128 stands for zero in the data rows.
Here are some points, one per row:
[136, 95, 167, 162, 124, 122, 140, 154, 109, 145, 109, 131, 151, 133, 114, 161, 182, 169, 175, 183, 154, 134, 143, 112, 84, 142, 97, 153, 133, 123, 165, 173, 98, 49, 141, 177, 177, 92, 170, 80, 113, 133, 89]
[114, 157, 108, 133, 138, 143, 132, 106, 138, 120, 224, 80, 115, 114, 133, 199, 159, 128, 170, 130, 135, 132, 130, 68, 105, 136, 110, 172, 133, 167, 151, 148, 121, 140, 139, 94, 103, 157, 136, 217, 102, 97, 135]
[135, 113, 123, 153, 118, 139, 127, 102, 81, 106, 107, 148, 110, 140, 134, 128, 95, 181, 86, 169, 119, 90, 106, 125, 144, 132, 67, 138, 145, 111, 105, 202, 119, 214, 139, 173, 143, 177, 130, 106, 162, 128, 71]
[104, 148, 146, 90, 119, 118, 117, 141, 247, 173, 134, 171, 127, 150, 107, 134, 81, 176, 120, 117, 120, 103, 137, 101, 130, 142, 152, 148, 133, 179, 145, 151, 89, 131, 128, 125, 163, 170, 128, 75, 126, 101, 171]
[82, 112, 136, 110, 100, 122, 144, 161, 142, 175, 137, 111, 175, 93, 112, 173, 92, 110, 71, 96, 105, 124, 148, 132, 96, 160, 95, 131, 135, 100, 133, 173, 181, 90, 129, 108, 45, 103, 118, 112, 158, 112, 117]
[116, 93, 153, 107, 87, 157, 135, 121, 116, 126, 168, 140, 165, 131, 109, 160, 174, 145, 134, 84, 102, 127, 156, 86, 185, 181, 196, 122, 139, 152, 107, 106, 167, 132, 149, 197, 126, 122, 123, 113, 124, 124, 86]
[120, 119, 111, 143, 122, 110, 137, 139, 164, 93, 90, 100, 64, 100, 161, 163, 180, 83, 86, 179, 150, 134, 83, 92, 97, 214, 168, 87, 111, 62, 85, 100, 118, 157, 97, 131, 174, 127, 64, 126, 163, 156, 199]
[142, 198, 95, 170, 124, 149, 143, 85, 118, 135, 128, 155, 150, 203, 173, 110, 141, 96, 139, 114, 140, 144, 118, 127, 106, 159, 90, 105, 147, 98, 148, 91, 172, 154, 108, 97, 151, 82, 153, 68, 131, 114, 145]
[140, 118, 146, 144, 160, 116, 124, 92, 118, 131, 143, 69, 124, 135, 154, 118, 151, 82, 49, 107, 131, 109, 102, 149, 111, 60, 170, 129, 126, 172, 122, 136, 131, 130, 135, 86, 210, 122, 80, 80, 123, 143, 77]
[96, 101, 90, 121, 106, 123, 165, 131, 135, 98, 146, 130, 87, 90, 110, 100, 128, 172, 117, 120, 64, 131, 133, 145, 124, 159, 90, 157, 134, 152, 124, 42, 93, 120, 179, 73, 103, 96, 156, 73, 100, 114, 151]
[105, 130, 203, 127, 101, 119, 91, 151, 136, 133, 151, 176, 145, 104, 119, 171, 226, 168, 139, 111, 98, 129, 103, 161, 168, 55, 86, 97, 129, 122, 99, 109, 121, 140, 109, 93, 119, 109, 164, 151, 130, 132, 137]
[124, 68, 117, 103, 137, 112, 91, 148, 106, 121, 114, 151, 147, 102, 145, 41, 194, 110, 179, 75, 139, 117, 149, 129, 127, 155, 70, 113, 130, 184, 133, 193, 164, 105, 122, 134, 142, 191, 116, 103, 120, 128, 175]
[133, 187, 126, 81, 144, 120, 145, 97, 132, 97, 126, 75, 75, 176, 108, 105, 157, 152, 123, 96, 104, 153, 138, 196, 84, 143, 152, 115, 95, 54, 97, 172, 134, 111, 109, 157, 157, 108, 132, 157, 122, 134, 133]
[106, 146, 99, 114, 92, 138, 168, 143, 139, 156, 79, 126, 97, 137, 123, 74, 157, 130, 142, 114, 139, 143, 115, 57, 177, 79, 162, 139, 183, 85, 124, 161, 87, 103, 165, 72, 81, 136, 105, 181, 111, 90, 89]
[141, 150, 95, 135, 141, 190, 139, 148, 122, 123, 170, 119, 155, 101, 104, 145, 100, 78, 118, 135, 101, 82, 169, 157, 222, 120, 122, 172, 144, 54, 170, 150, 60, 118, 142, 118, 141, 124, 77, 129, 73, 119, 199]
[128, 148, 156, 116, 136, 106, 92, 99, 96, 110, 110, 84, 127, 175, 145, 128, 91, 81, 158, 181, 123, 99, 122, 143, 140, 93, 136, 105, 137, 166, 85, 88, 104, 75, 132, 190, 57, 154, 147, 90, 151, 113, 153]
[147, 26, 134, 129, 137, 110, 105, 126, 109, 144, 171, 146, 140, 168, 143, 107, 90, 147, 182, 116, 143, 104, 108, 158, 72, 125, 183, 110, 120, 64, 158, 133, 121, 160, 131, 112, 67, 114, 151, 129, 122, 145, 111]
[149, 115, 198, 125, 134, 105, 117, 122, 128, 122, 60, 121, 127, 103, 135, 107, 97, 96, 117, 82, 179, 87, 139, 159, 124, 182, 89, 154, 128, 152, 152, 73, 104, 152, 139, 161, 129, 94, 163, 210, 126, 111, 102]
[167, 125, 85, 175, 155, 104, 104, 132, 124, 151, 106, 151, 149, 173, 113, 112, 161, 125, 73, 193, 110, 117, 146, 170, 147, 185, 151, 119, 106, 180, 112, 113, 129, 97, 95, 82, 90, 146, 152, 178, 129, 151, 82]
[139, 154, 80, 89, 128, 115, 173, 129, 87, 154, 101, 186, 133, 100, 94, 193, 151, 144, 123, 101, 147, 120, 117, 115, 106, 81, 134, 134, 129, 142, 183, 67, 109, 122, 141, 144, 95, 177, 62, 116, 125, 139, 161]
[110, 108, 97, 104, 111, 190, 154, 165, 186, 132, 122, 116, 151, 124, 134, 121, 91, 138, 162, 142, 102, 97, 176, 123, 106, 60, 97, 116, 144, 111, 123, 40, 164, 113, 116, 126, 187, 182, 131, 192, 130, 123, 100]
[141, 121, 119, 134, 136, 99, 110, 130, 158, 128, 117, 174, 97, 129, 145, 116, 101, 55, 103, 164, 88, 188, 100, 111, 115, 64, 109, 134, 95, 138, 133, 162, 167, 168, 132, 197, 113, 82, 136, 149, 91, 128, 132]
[149, 133, 114, 122, 154, 192, 118, 125, 124, 114, 115, 82, 116, 129, 139, 100, 138, 158, 101, 136, 190, 155, 149, 102, 135, 79, 161, 134, 114, 167, 126, 129, 136, 160, 90, 131, 101, 56, 165, 107, 186, 162, 184]
[138, 125, 162, 165, 126, 98, 138, 126, 54, 144, 162, 168, 121, 130, 121, 114, 22, 142, 141, 102, 110, 143, 114, 119, 136, 139, 153, 102, 127, 167, 102, 163, 135, 90, 112, 126, 189, 99, 112, 196, 160, 140, 170]
[114, 192, 116, 152, 133, 131, 118, 134, 130, 62, 105, 136, 132, 69, 133, 131, 92, 121, 165, 147, 160, 159, 100, 195, 128, 133, 213, 129, 124, 145, 154, 158, 179, 148, 124, 110, 130, 157, 150, 112, 138, 124, 86]
[153, 146, 150, 123, 167, 100, 103, 124, 127, 134, 133, 82, 146, 119, 118, 116, 75, 141, 155, 134, 173, 210, 131, 98, 159, 150, 74, 115, 90, 80, 93, 93, 125, 151, 124, 112, 132, 152, 106, 78, 114, 167, 74]
There is one direction along which these points spread out most. Take the direction at right angles to it along which they spread out most. Go by this last direction. Where along it does each point below lie, from 0 to 99? 50 is the average, and the first point above lies past it. One standard deviation of the points above along it is 16.
[167, 125, 85, 175, 155, 104, 104, 132, 124, 151, 106, 151, 149, 173, 113, 112, 161, 125, 73, 193, 110, 117, 146, 170, 147, 185, 151, 119, 106, 180, 112, 113, 129, 97, 95, 82, 90, 146, 152, 178, 129, 151, 82] 59
[141, 121, 119, 134, 136, 99, 110, 130, 158, 128, 117, 174, 97, 129, 145, 116, 101, 55, 103, 164, 88, 188, 100, 111, 115, 64, 109, 134, 95, 138, 133, 162, 167, 168, 132, 197, 113, 82, 136, 149, 91, 128, 132] 51
[82, 112, 136, 110, 100, 122, 144, 161, 142, 175, 137, 111, 175, 93, 112, 173, 92, 110, 71, 96, 105, 124, 148, 132, 96, 160, 95, 131, 135, 100, 133, 173, 181, 90, 129, 108, 45, 103, 118, 112, 158, 112, 117] 58
[128, 148, 156, 116, 136, 106, 92, 99, 96, 110, 110, 84, 127, 175, 145, 128, 91, 81, 158, 181, 123, 99, 122, 143, 140, 93, 136, 105, 137, 166, 85, 88, 104, 75, 132, 190, 57, 154, 147, 90, 151, 113, 153] 60
[116, 93, 153, 107, 87, 157, 135, 121, 116, 126, 168, 140, 165, 131, 109, 160, 174, 145, 134, 84, 102, 127, 156, 86, 185, 181, 196, 122, 139, 152, 107, 106, 167, 132, 149, 197, 126, 122, 123, 113, 124, 124, 86] 63
[139, 154, 80, 89, 128, 115, 173, 129, 87, 154, 101, 186, 133, 100, 94, 193, 151, 144, 123, 101, 147, 120, 117, 115, 106, 81, 134, 134, 129, 142, 183, 67, 109, 122, 141, 144, 95, 177, 62, 116, 125, 139, 161] 37
[136, 95, 167, 162, 124, 122, 140, 154, 109, 145, 109, 131, 151, 133, 114, 161, 182, 169, 175, 183, 154, 134, 143, 112, 84, 142, 97, 153, 133, 123, 165, 173, 98, 49, 141, 177, 177, 92, 170, 80, 113, 133, 89] 76
[138, 125, 162, 165, 126, 98, 138, 126, 54, 144, 162, 168, 121, 130, 121, 114, 22, 142, 141, 102, 110, 143, 114, 119, 136, 139, 153, 102, 127, 167, 102, 163, 135, 90, 112, 126, 189, 99, 112, 196, 160, 140, 170] 64
[96, 101, 90, 121, 106, 123, 165, 131, 135, 98, 146, 130, 87, 90, 110, 100, 128, 172, 117, 120, 64, 131, 133, 145, 124, 159, 90, 157, 134, 152, 124, 42, 93, 120, 179, 73, 103, 96, 156, 73, 100, 114, 151] 44
[120, 119, 111, 143, 122, 110, 137, 139, 164, 93, 90, 100, 64, 100, 161, 163, 180, 83, 86, 179, 150, 134, 83, 92, 97, 214, 168, 87, 111, 62, 85, 100, 118, 157, 97, 131, 174, 127, 64, 126, 163, 156, 199] 6
